Named turns come first, each shown by rows before and after it. Which turns, in which order, take the first row of each pair that follows to the second? Write the first one first, as in the answered first pair.
sasim:
|  0.366 | -2.166 |  2.370 |  0.517 |  1.172 |  1.920 |  1.970 | -0.772 | -0.370 |  0.647 | -0.680 |  0.452 | -2.247 | -0.376 | -> | -0.326 | -0.105 |  1.751 | -1.346 |  1.059 |  1.172 |  2.562 | -1.383 | -0.680 | -0.119 |  0.905 |  0.995 | -2.649 |  1.107 |
|  1.091 |  3.511 | -0.615 | -1.960 |  0.135 | -1.099 | -0.502 |  1.665 |  0.225 | -2.394 |  1.618 | -1.701 |  1.423 |  0.348 | -> |  1.649 |  1.925 | -0.579 | -0.655 | -0.356 | -1.337 | -2.030 |  2.745 |  0.817 | -1.450 |  0.378 | -2.576 |  2.261 | -0.625 |
|  0.808 |  3.056 |  0.319 | -2.913 |  0.861 |  0.179 |  2.312 | -1.093 | -1.732 | -1.991 |  2.475 |  0.296 | -0.354 |  0.902 | -> |  1.155 |  3.568 | -0.800 | -3.105 |  0.181 | -1.915 | -0.301 |  0.406 | -0.280 | -0.826 |  2.120 | -1.015 |  1.505 |  1.816 |
| -2.786 |  4.549 | -3.326 |  0.915 | -1.520 | -0.677 |  0.790 | -0.155 |  1.706 | -1.183 | -0.901 |  0.331 |  1.635 |  0.089 | -> | -2.189 |  3.307 | -3.264 |  2.168 | -1.864 | -0.843 | -0.634 |  0.767 |  2.355 | -0.031 | -2.067 | -0.528 |  2.392 | -0.656 |
sofe:
| -0.785 | -5.114 |  0.270 |  4.000 | -7.643 | -1.179 | -2.210 | -3.323 |  0.440 |  1.591 | -1.642 |  2.117 |  2.036 |  0.581 | -> | -1.832 | -4.592 | -0.105 |  3.038 | -7.169 | -2.568 | -1.744 | -3.411 |  1.595 |  2.861 | -1.070 |  2.863 |  0.572 |  2.601 |
| -1.505 |  2.399 | -0.812 | -1.505 |  1.509 | -2.914 |  0.289 |  0.915 |  1.775 |  2.307 |  0.129 |  1.290 | -0.696 |  3.909 | -> |  1.177 |  1.614 |  0.673 | -0.478 |  2.620 | -2.626 | -1.030 |  3.578 |  1.978 |  2.782 | -1.705 | -1.155 |  0.196 |  0.860 |
| -0.183 | -2.441 |  1.904 |  2.041 | -0.479 |  0.963 | -0.012 |  1.577 | -0.373 | -0.131 | -1.968 | -1.430 |  3.280 | -4.079 | -> | -2.349 | -2.092 |  0.537 |  1.533 | -2.472 |  1.867 |  1.040 | -1.224 | -1.761 | -1.790 | -0.141 |  0.584 |  3.651 | -2.631 |
Dagi:
|  2.682 | -1.463 |  1.552 | -2.205 | -0.921 |  1.268 |  0.785 |  0.921 | -2.657 |  0.392 | -0.154 | -2.184 |  0.582 | -0.805 | -> |  0.553 | -1.641 |  0.808 | -2.750 | -1.189 |  1.241 |  2.608 | -1.067 | -2.480 |  0.652 |  0.997 |  0.065 | -1.095 |  1.641 |
|  3.705 | -0.225 | -0.304 |  2.343 |  4.493 | -0.033 | -2.633 |  1.386 | -0.834 | -1.753 | -1.741 | -2.439 |  0.025 | -2.932 | -> |  0.114 |  1.253 | -0.846 | -0.045 |  5.328 | -0.131 |  1.898 | -2.226 | -1.160 | -1.834 |  1.138 |  1.432 | -4.436 |  1.474 |
| -0.840 |  1.801 | -1.380 | -1.096 | -0.331 | -0.880 | -0.713 | -1.147 | -0.402 |  0.485 | -1.071 | -1.130 |  0.255 |  0.938 | -> | -0.579 |  1.614 | -1.389 | -0.847 | -0.342 | -0.879 | -1.076 | -0.875 | -0.391 |  0.405 | -1.366 | -1.462 |  0.755 |  0.591 |
| -0.827 |  0.456 |  1.256 | -1.548 |  0.802 |  1.830 | -0.315 | -0.991 |  2.704 |  1.224 | -1.760 |  4.120 | -0.523 |  4.575 | -> |  1.310 | -0.917 |  1.306 |  0.302 | -0.130 |  1.794 | -3.427 |  1.236 |  2.923 |  1.408 | -3.774 |  1.587 |  2.514 |  1.937 |
nuru:
|  0.966 |  1.088 | -0.942 |  0.905 |  1.113 |  1.217 | -2.163 | -2.139 | -1.683 | -3.069 |  0.212 | -1.084 |  1.607 | -0.737 | -> | -0.492 | -0.058 | -2.292 |  1.727 | -0.039 | -0.085 | -3.384 | -2.681 | -0.259 | -1.450 |  0.034 | -0.212 |  1.773 |  1.435 |
|  0.033 |  1.044 | -0.455 | -1.041 | -2.164 |  2.489 |  0.252 | -2.397 | -3.484 | -4.747 |  2.383 |  0.460 |  3.460 | -1.484 | -> | -1.876 | -0.677 | -2.553 |  0.010 | -4.078 |  0.592 | -1.875 | -2.911 | -1.406 | -2.474 |  1.957 |  1.257 |  4.293 |  1.317 |
|  2.946 |  2.278 | -0.965 | -0.007 |  1.572 | -3.305 |  0.623 |  1.134 | -1.041 |  0.327 |  1.020 | -2.605 | -1.722 |  0.850 | -> |  3.273 |  2.139 | -1.050 |  0.369 |  1.064 | -3.138 | -0.187 |  1.300 | -1.434 | -0.145 |  0.881 | -3.121 | -0.587 |  0.208 |
Pairs:
(two turns a pair)
|  0.735 | -1.316 |  0.977 |  0.892 |  1.630 |  0.046 |  2.225 | -0.127 | -0.778 |  0.737 |  0.366 |  1.294 | -2.233 | -1.143 | -> |  1.737 | -1.504 |  0.737 |  1.504 |  0.539 |  0.763 |  0.965 |  0.225 | -1.672 | -0.396 | -0.059 |  0.162 |  0.139 | -2.785 |	sofe nuru
| -3.426 | -0.704 | -3.323 |  3.286 | -1.482 |  0.145 | -1.310 | -0.020 |  0.436 | -0.933 |  4.905 | -0.950 |  2.518 |  1.596 | -> |  0.454 |  0.163 | -0.614 |  3.200 |  0.973 |  1.328 | -1.370 |  3.140 | -0.458 | -1.914 |  3.600 | -3.915 |  2.903 | -2.637 |	Dagi sasim
| -0.869 | -0.452 | -1.435 |  0.763 | -1.409 |  1.169 | -1.188 | -1.216 | -0.437 | -2.401 |  0.942 |  0.535 |  1.154 |  1.417 | -> | -0.556 |  0.016 | -0.807 | -0.075 |  0.662 | -1.141 | -1.328 |  0.703 |  2.044 |  0.465 |  0.380 |  0.128 | -0.917 |  3.058 |	sofe sofe
| -1.639 |  0.635 | -1.899 | -0.515 | -2.511 | -0.770 | -0.767 | -2.521 | -1.423 | -2.249 |  2.255 |  0.253 |  3.158 |  1.176 | -> | -1.080 | -0.275 | -1.832 |  0.213 | -1.739 | -3.340 | -2.725 | -0.251 |  1.632 |  1.492 |  0.772 | -0.639 |  2.438 |  2.485 |	sofe sasim
|  1.536 |  4.929 |  0.332 | -4.730 |  5.212 | -3.166 |  2.574 |  3.471 |  1.643 |  0.975 |  0.585 |  0.007 | -5.657 |  3.402 | -> |  5.188 |  5.823 |  0.799 | -3.984 |  4.150 | -1.489 | -0.558 |  5.529 | -0.742 | -2.456 | -0.296 | -3.731 | -0.237 | -1.795 |	nuru sasim
| -0.742 | -1.915 | -1.246 |  1.166 | -4.479 |  0.261 | -0.816 | -0.913 | -1.478 | -0.934 | -0.232 |  1.912 |  2.220 |  0.416 | -> | -0.224 |  1.901 |  0.399 | -2.124 | -1.302 |  0.491 |  2.841 | -0.806 | -2.487 | -2.276 |  1.561 |  2.380 | -1.083 |  0.731 |	Dagi Dagi
|  2.039 | -0.220 |  0.671 |  0.711 |  0.780 | -0.836 |  1.613 |  1.300 | -1.907 | -3.649 |  2.328 | -2.390 |  1.431 | -3.057 | -> | -1.496 | -2.624 | -2.229 |  1.969 | -1.321 | -4.083 | -0.603 |  0.193 |  1.690 |  0.521 |  2.079 | -0.284 |  1.390 |  2.074 |	nuru nuru
|  0.169 |  0.831 |  0.595 |  0.178 | -1.018 | -0.271 |  0.656 |  1.071 |  1.060 |  0.676 | -0.152 | -2.885 |  0.225 | -0.772 | -> | -1.498 | -0.226 | -0.482 |  0.781 | -2.090 | -0.393 |  0.656 | -0.377 |  1.474 |  1.268 | -0.107 | -1.591 |  0.012 |  0.612 |	Dagi Dagi
|  0.392 |  3.179 | -2.666 | -3.507 |  0.836 | -0.259 | -0.137 | -0.628 | -3.058 | -3.911 |  1.229 | -3.337 |  4.371 | -0.969 | -> | -1.876 |  2.038 | -4.757 | -2.972 | -0.046 | -3.401 | -2.131 | -0.662 |  0.146 | -0.024 |  0.850 | -2.427 |  3.948 |  3.163 |	nuru sofe
| -0.207 | -0.256 |  2.120 | -1.006 |  3.469 |  0.114 |  4.589 |  0.215 |  1.064 |  1.750 |  0.623 |  0.580 | -4.031 |  0.337 | -> | -0.473 |  1.932 |  0.125 | -2.451 |  2.618 | -3.217 |  1.683 |  1.320 |  2.689 |  2.472 |  1.409 | -0.578 | -1.981 |  2.658 |	sasim sasim
|  2.158 |  2.719 |  1.350 | -1.181 |  0.586 | -0.455 | -0.136 |  1.499 | -1.935 | -2.433 |  1.155 | -2.052 |  1.877 | -1.006 | -> |  0.860 |  0.768 | -0.572 |  0.398 | -1.579 | -2.253 | -2.988 |  1.614 | -0.071 | -0.508 |  0.403 | -1.827 |  3.526 |  0.875 |	sasim nuru
